Each row has a name. After each piece below comes the name of the row it's from, unless a question asks for something else. Each question is about the rows just above it.

<128>: [ 16.5  16.8   5.6   5.0  -6.7 -76.9 -26.6 -19.3  -5.7 -91.9 -44.4   5.6
  30.0  19.0 -17.9  19.9   0.1  33.6 -26.3 -22.1  12.6]
<35>: [ -1.3  25.9  41.3 -27.4  40.2   2.8 -12.1   7.6  41.2 -51.7 -33.6  15.6
  30.2   5.5  67.4 -14.8   4.0  22.2   2.4 -15.0   1.9]
<113>: [  0.2   6.6  20.2  22.7  19.2  -2.9   4.0   3.6 -58.5  -5.1 -23.3 -35.7
 -43.1 -14.8  51.9  15.9   4.6  16.5  -1.8  18.8  26.0]
<161>: [  8.6   5.3  50.5  16.9 -21.1 -46.2 -19.3 -26.6  73.4 -65.4 -14.6  -4.6
 -26.2  11.9  13.9   8.2 -11.1 -20.1  14.6  24.4  10.9]
<210>: [  0.7 -31.0 -51.3 -22.5  40.0  -2.9   4.0   3.5 -58.5  -5.1 -42.9  17.4
 -29.4   7.4  -6.3 -45.0 -59.2 -29.9 -19.5 -17.7 -27.3]
<22>: [ -1.3  25.9  41.3 -27.4  40.2   2.8 -12.1   7.6  41.2 -51.7 -33.6  15.6
  30.2   5.5 -17.9  20.0   4.0  22.2   2.4 -10.4  26.2]
The rest of the row after [-17.9  19.9]: -> [  0.1  33.6 -26.3 -22.1  12.6]
Where do [19.9  0.1] appear? -> <128>
Which row holds [-19.3 -26.6]? -> <161>
The rest of the row after [ -2.9   4.0   3.5 -58.5  -5.1]: -> [-42.9  17.4 -29.4   7.4  -6.3 -45.0 -59.2 -29.9 -19.5 -17.7 -27.3]

<118>: [-71.6   5.7  -5.7 -15.0]
<205>: [-29.9   5.7  -5.7  -3.0]
<22>: [-9.0 33.6 24.6 -9.0]
<159>: [-9.0 33.6 18.5 -9.0]
<161>: [-92.5  -3.6  18.5 -33.0]
<128>: [-9.0 42.9  6.4 21.1]
<113>: [32.7 33.6 12.5 -3.0]
<77>: [-71.6   5.7 -11.8 -15.0]
<137>: [32.7 33.6 -5.7  3.0]
Go on from [-92.5  -3.6  18.5] to the end of its row. -> [-33.0]
Which row holds [32.7 33.6 -5.7  3.0]? -> <137>

<150>: [  8.2  -7.9 -17.8  -0.6 -37.2  -6.8  14.8  11.3  14.2 -12.5   2.9   3.5
  14.6   1.5 -16.6   7.5  16.2  -8.5  23.1  11.8  -9.4  32.2   0.5  -6.3
  -2.3  -2.2   8.3 -16.3 -19.1   0.4  -4.8   1.1  -1.3   0.3   1.3  -8.8
 -17.7 -12.3   2.2  -1.0 -23.6  -1.8   5.1  15.1   6.1 -14.6  19.4  -1.6
 -21.2   8.4  21.5   9.0 -12.8  18.6   4.6   6.7   1.5  17.9  12.6  -5.0
 -13.1]
<77>: [ 0.2 -0.2 -1.5  0.2 -2.8 -0.5  1.1  0.8  1.3 -0.8  0.3  0.5  1.7  0.0
 -1.5  0.9  1.5 -0.5  2.0  0.4 -1.1  2.7 -0.3 -0.5 -0.9 -0.1  0.4 -0.8
 -2.2  0.0 -0.5  0.9 -0.1  0.1  0.0 -0.8 -1.2 -1.5 -0.3 -0.4 -1.1  0.1
  0.1  0.8  0.8 -0.7  1.3 -0.5 -1.8 -0.1  1.8  1.3 -0.7  1.6  0.3  0.4
  0.0  1.3  1.6 -0.4 -0.4]
<22>: [ -0.3  24.0 -15.2  -4.4  -1.6  14.4  -0.1 -21.2 -25.5  10.2 -10.8 -10.7
  -3.5  -0.3 -16.7   0.1 -16.4  16.2  21.1  -5.4  10.3  23.6  10.5  12.9
  -0.8  17.2 -16.8   1.3  -0.7 -13.1  10.0 -15.3  -7.5  10.7   8.8  -7.1
 -13.5  -2.0   1.9   7.0  -2.6  -6.8  -8.8  10.1 -20.2 -13.9  22.4  20.0
  -6.9  -7.1   2.2   3.1   7.1  22.8  10.2   5.1  -1.7  -1.0  14.8  -9.1
   0.4]
<161>: [-21.9 -13.5  12.0   0.3  -0.7 -16.3  23.6  15.5  -0.3   5.9 -23.1  -6.9
   9.5  24.2   2.8  -1.5  10.5  -0.2 -19.9  16.4 -14.7  20.3 -18.1  11.8
  16.9 -13.1 -23.4 -24.1  34.4  17.0 -15.6  -0.2  -8.4  -5.2   5.0 -13.2
  20.1   9.0 -20.4  14.6   0.5 -19.0  -2.4 -11.5 -19.6  -2.3  10.4  -0.1
  -0.7  -7.1  -1.6   7.4  -9.9   9.3   8.7 -14.7  13.2  26.8   8.5  10.8
  27.8]
<118>: [  9.4  -9.2 -20.9  -0.9 -43.7  -7.7  17.2  13.4  16.3 -15.3   4.3   4.2
  18.1   2.1 -19.4   9.0  19.2 -10.0  27.3  12.8 -11.2  37.4   0.2  -7.3
  -2.8  -2.1  10.2 -19.6 -21.9   0.6  -6.2   1.6  -2.3   1.1   1.6 -10.8
 -21.0 -14.3   3.7  -1.3 -27.9  -1.7   4.9  18.2   7.1 -17.5  22.8  -1.8
 -24.8  10.0  26.0  11.2 -15.4  22.5   5.5   6.8   2.4  21.0  14.4  -6.1
 -16.2]
<210>: [ 1.4 -0.9 -3.1  0.0 -6.2 -1.2  2.4  1.8  2.1 -1.9  0.1  0.9  2.0  0.1
 -2.9  0.9  3.1 -0.8  3.7  2.3 -2.0  5.1  0.5 -1.0 -0.5 -0.5  0.9 -2.1
 -3.2  0.2 -1.0  0.2 -0.2  0.1  0.2 -1.4 -3.1 -2.1  0.9  0.0 -4.0 -0.2
  0.6  1.6  0.6 -2.5  3.1  0.2 -3.9  1.2  3.5  1.1 -2.4  3.0  0.6  0.8
  0.7  2.9  1.9 -0.9 -1.8]
<35>: [ 0.0 -0.1  2.9  5.9  1.2  0.2 -1.8 -1.7  1.1 -1.8  1.8  1.1 -0.7 -1.3
  0.1  1.7 -0.1 -2.4  1.4  3.1  4.4 -1.2  2.4 -3.1 -3.0  2.1  2.5 -7.5
 -3.3  3.4 -0.3 -2.5  3.4 -1.9 -0.5 -8.0 -2.7  3.2 -0.1 -2.3  1.6 -0.2
 -1.8 -0.4  3.4  1.6  1.3 -3.7 -0.5 -5.5  4.1  1.3 -0.6 -0.9 -4.9 -1.2
 -1.3 -3.2  1.8 -5.9 -2.5]
<137>: [-0.2  0.3  1.3  2.6  0.0  0.3 -0.3 -0.7  0.6 -0.9  0.6  0.7 -0.6 -0.1
 -0.5  0.3  0.0 -0.6  0.5  1.2  1.4 -1.1  0.6 -1.6 -0.9  0.5  1.1 -3.4
 -0.9  1.6  0.1 -0.9  0.9 -1.2 -0.1 -3.7 -0.4  1.2 -0.1 -0.9  1.1 -0.9
 -1.3 -0.2  1.2  0.6  0.7 -1.3 -0.2 -1.7  1.2  0.5 -0.6 -0.3 -1.9 -0.1
 -0.7 -1.1  1.0 -2.3 -0.5]
<113>: [ 18.6 -18.4 -40.9  -1.9 -86.4 -15.4  33.9  26.9  33.0 -30.0   7.6   9.8
  35.6   4.2 -38.8  17.9  37.9 -20.4  54.7  26.5 -22.6  75.0   0.5 -14.4
  -4.9  -5.0  19.8 -39.4 -44.8   1.8 -11.2   4.3  -3.0   0.5   2.4 -21.5
 -41.9 -29.3   6.1  -2.1 -55.5  -3.6  10.3  36.0  13.7 -34.6  45.0  -3.9
 -49.0  20.4  51.0  20.9 -29.9  44.6  11.6  14.1   3.8  42.4  28.8 -11.8
 -30.5]
<128>: [-24.6 -15.5  14.3   0.2  -0.6 -18.1  25.3  17.0  -0.9   6.3 -25.7  -7.7
  10.3  26.5   3.7  -1.8  11.6  -0.4 -21.4  18.6 -17.2  22.7 -18.7  12.8
  18.8 -14.4 -26.4 -26.8  37.4  18.8 -17.8  -0.5  -8.9  -5.2   6.1 -14.7
  21.8  10.4 -22.1  16.1   1.1 -20.9  -2.7 -11.9 -21.9  -2.6  11.5  -0.4
  -1.2  -9.1  -1.3   8.1 -10.4  10.6  10.8 -16.7  14.1  29.4  10.4  12.1
  30.7]
<159>: [  6.6  -6.7 -15.8  -0.5 -32.2  14.3  -0.1 -21.2  11.8 -11.3   3.0   3.3
  13.2   1.3 -14.8   6.8  14.1  -7.1  20.1   9.8  -8.7  28.3   0.1  -5.9
  -2.1  -1.5   7.0 -14.5 -16.5   0.7  -3.8   1.0  -1.1   0.5   0.9  -8.4
 -15.5 -10.4   2.2  -1.3 -21.2  -1.2   4.1  13.3   5.2 -13.6  16.6  -1.4
 -18.3   7.5  19.4   7.7 -11.5  16.2   4.4   4.6   1.6  15.5  11.0  -4.5
 -11.7]
The row with [ -2.0   1.9   7.0  -2.6  -6.8  -8.8  10.1 -20.2 -13.9  22.4  20.0] is -> <22>
Go on from [ 14.4  -0.1 -21.2] to the end of its row. -> [-25.5  10.2 -10.8 -10.7  -3.5  -0.3 -16.7   0.1 -16.4  16.2  21.1  -5.4
  10.3  23.6  10.5  12.9  -0.8  17.2 -16.8   1.3  -0.7 -13.1  10.0 -15.3
  -7.5  10.7   8.8  -7.1 -13.5  -2.0   1.9   7.0  -2.6  -6.8  -8.8  10.1
 -20.2 -13.9  22.4  20.0  -6.9  -7.1   2.2   3.1   7.1  22.8  10.2   5.1
  -1.7  -1.0  14.8  -9.1   0.4]

<77>: [ -8.4  35.6  10.5  24.2  28.9  40.7  73.2  15.8 -19.5 -44.8  16.9   6.9
  43.3  19.4   0.0  53.0 -15.8 -21.8  -8.3   7.4  32.1]
<118>: [ -1.4 -54.7 -59.4  32.3 -14.5  40.9  73.2  15.9  39.6 -22.3  59.6  15.3
  22.5  -2.0  20.3  22.2 -37.9 -10.7  51.5 -21.7  -0.4]
<113>: [ -8.8 -30.0  52.3  32.2 -14.5  40.9  56.9 -20.8  44.0  -8.5  -3.1  31.2
   1.5  26.5  40.7  -2.9  -2.9 -16.0  -6.2 -35.8 -26.1]
The rest of the row after [73.2 15.8]: -> [-19.5 -44.8  16.9   6.9  43.3  19.4   0.0  53.0 -15.8 -21.8  -8.3   7.4
  32.1]
The rest of the row after [-21.8  -8.3   7.4]: -> [32.1]
[ 1.5 26.5 40.7] -> <113>
After [ 32.3 -14.5  40.9], its row goes on with -> [ 73.2  15.9  39.6 -22.3  59.6  15.3  22.5  -2.0  20.3  22.2 -37.9 -10.7
  51.5 -21.7  -0.4]

<113>: [50.3 36.6 30.4 -8.2]
<150>: [ 71.9  23.8 -31.5 -14.9]
<137>: [ 71.9  23.9 -31.5  -8.1]
[71.9 23.8] -> <150>
[-31.5  -8.1] -> <137>
Go on from [ 71.9  23.9 -31.5] to the end of its row. -> [-8.1]
After [71.9 23.8], its row goes on with -> [-31.5 -14.9]
Go on from [ 23.8 -31.5] to the end of its row. -> [-14.9]
Which row holds [ 71.9  23.9 -31.5]? -> <137>

